-253   908  -249    -9  -974
 554  -587  -209  -475   739
-> -587

   3  -525     8   537   478 -> 3

8  2  7  3 -> 3

  32  -698  -368    77   712  -111 -> -368

-535  -187  -361   -80
-177  -648    90   845
-381  -400  -362  -372
-> -535

477  512   49  915  622  194  569 -> 194

 172  -791   852   -42  -572 -> -572

5725  9597  1798  7118  8665  7750  7555 -> 5725
---
(6.32, 5.17, 1.10, -0.03, -2.76, 2.24) ⇒ -2.76
(-2.45, -1.59, 3.38, -6.26, -5.84, -5.43) ⇒ -5.84
(-6.56, -1.69, -2.97, -2.79, -0.52, 2.82) ⇒ -0.52
(3.86, 6.29, -5.42, -1.87, 4.53, -3.58) ⇒ 4.53
(-2.08, 1.36, 0.28, 0.46, -5.88, 3.83) ⇒ -5.88
(-5.02, 1.68, -5.85, 2.66, 2.50, 3.02) ⇒ 2.50
(-5.10, 4.62, 0.48, -1.67, -0.99, -2.17) ⇒ -0.99
(-0.46, -0.09, 1.25, -4.78, 4.02, -1.05) ⇒ 4.02
---
[[380 393 371 604]
 [358 445  51 765]] Answer: 51

[5 5 3 7 6 1] Answer: 6

[[-18 -43   9   0  42  12]
 [  0 -22 -31  -7 -28 -27]] Answer: -28

[79  1 89  6 12] Answer: 6

[[53 65 53 61 58 64]
 [21 94 45 60 73 54]] Answer: 73

[[48 36 23 17 20 29]
 [76 61 57 61 63 60]] Answer: 63

[4 3 5 2 3 2 7] Answer: 2

[-32  43  -6  21   8] Answer: 21

[8624 8490 3309 6980 1526 4493 7845] Answer: 4493
---
[[4, 4, 4, 6, 6, 1, 7], [4, 4, 4, 3, 4, 9, 1], [4, 4, 4, 7, 5, 3, 1]] | 4
[[181, 112, 8, 50], [56, 160, 164, 126], [155, 199, 91, 93]] | 91
[[-7, -2, 9, 7, 11], [1, 9, 7, 27, 16], [26, 15, -31, 4, 0]] | -31
[[513, 613, 848, -57, -331], [-247, 152, -645, -680, -295], [298, 579, 485, -336, -151]] | 485
[[378, 235, 786, 631], [222, 648, 536, 622], [110, 462, 715, 572]] | 715
[[188, 123, 170, 202, 171, 161, 52], [44, 93, 130, 91, 104, 162, 234], [147, 125, 129, 172, 157, 203, 14]] | 129
[[21, -34, -40, -25, -43, 32], [1, -17, -27, -18, -27, 10], [16, -32, -34, -23, -35, 24]] | -34
---
array([[ 5.76,  2.86,  3.14, -2.45, -2.66],
       [-3.28,  1.59,  3.93, -3.57, -2.74]]) Out: 5.76

array([[ 1.62, -0.33, -5.89, -4.37,  4.76, -1.01,  1.93],
       [ 2.19, -3.89, -4.53, -3.47,  5.39, -0.98,  2.46]]) Out: 1.62

array([[-0.05, -2.89,  4.98, -2.31,  2.69,  1.27],
       [-0.22, -0.78, -0.34, -0.28,  0.06, -0.52]]) Out: -0.05

array([[-4.85,  0.40, -2.88, -0.64],
       [-0.07,  0.03, -0.05, -0.04]]) Out: -4.85

array([[-3.96,  2.45,  1.12,  2.93],
       [ 6.18, -4.17,  3.12, -1.39]]) Out: -3.96

array([[-0.29,  5.64,  2.76, -4.68,  1.91],
       [ 0.12,  3.12,  5.65, -1.20, -3.90]]) Out: -0.29

array([[ 0.96, -2.16, -0.77, -2.68, -4.81, -2.29],
       [ 0.65,  2.81, -1.10,  1.25,  1.37,  1.96]]) Out: 0.96
---
[[-0.04 -3.39  4.41 -1.22 -5.77]
 [-2.13 -0.09 -0.13  2.62  0.96]
 [-1.77  3.05 -0.35 -1.15  0.45]] --> 0.45

[-5.64  2.83 -1.18 -5.44 -3.71  1.39 -2.89] --> -2.89

[[-1.12 -2.00 -0.76 -2.02  2.91]
 [-0.47  1.19  0.65  2.21 -5.36]] --> -5.36

[[-2.03  6.52 -0.74  3.78 -5.11]
 [-5.21 -1.51 -1.70 -4.80 -0.29]
 [-2.23  1.14  1.53  0.97 -0.72]] --> -0.72

[[ 2.49 -6.25  0.40 -5.94  0.29 -4.21  1.28]
 [ 2.30 -6.25 -0.02 -6.15  0.82 -3.74  1.11]
 [ 3.02 -5.14 -0.29 -5.48  0.92 -4.72  2.46]] --> 2.46

[-1.60  1.55  2.14 -5.46 -1.01] --> -1.01
---
[ -8  20 -39  10  39 -31  -6] ans = 39, 20

[741 542 176 850 568] ans = 850, 741

[3 1 2 1 2 8] ans = 8, 3

[-29  48 -41 -19  24 -37] ans = 48, 24

[  1   0 -43  28] ans = 28, 1

[[125  95   0 167]
 [ 46  98 103 193]] ans = 193, 167

[6 4 4 1 4 8 0] ans = 8, 6

[5 8 7 1] ans = 8, 7
---
[-2.01 -1.57 -0.73  5.73 -1.49 -3.24] yields 5.73, -3.24

[[ 4.13  5.59  2.93 -1.42 -1.01  0.52]
 [-3.44 -4.28 -2.12  1.85  0.64 -0.81]] yields 5.59, -4.28

[[ 0.97  1.68 -6.21  3.06]
 [-0.13  2.33 -4.73  3.85]] yields 3.85, -6.21

[ 3.18  3.56 -3.28  4.85] yields 4.85, -3.28

[[-6.29 -2.93 -1.91 -2.11  3.31 -0.57]
 [ 5.03  4.45  3.05  3.10 -3.10 -0.11]] yields 5.03, -6.29

[-3.76 -4.02  5.72 -6.56 -2.23] yields 5.72, -6.56
---
[-12.3, -8.7, 16.6, 11.5, -8.3, -2.1, -7.8] ans = -7.8
[[16.9, 16.0, -5.8, 17.0, -10.6, -8.8, -2.9], [12.9, 12.2, -14.5, 12.8, -13.4, -14.6, 3.1], [14.2, 14.5, -1.4, 14.2, -8.3, -9.9, -2.9]] ans = -1.4
[-197.958, -108.638, 35.187, 11.926, 178.637, 124.123, -185.079] ans = 11.926
[1.09, 0.58, -0.36, -0.33, -1.20, 0.79, -0.26] ans = -0.26
[-19.273, 19.475, -1.669, 0.171, -8.101, 16.953, -9.522] ans = -1.669
[-2.0, 14.9, 0.3, -11.2, 5.0, 10.5, -6.4] ans = 0.3
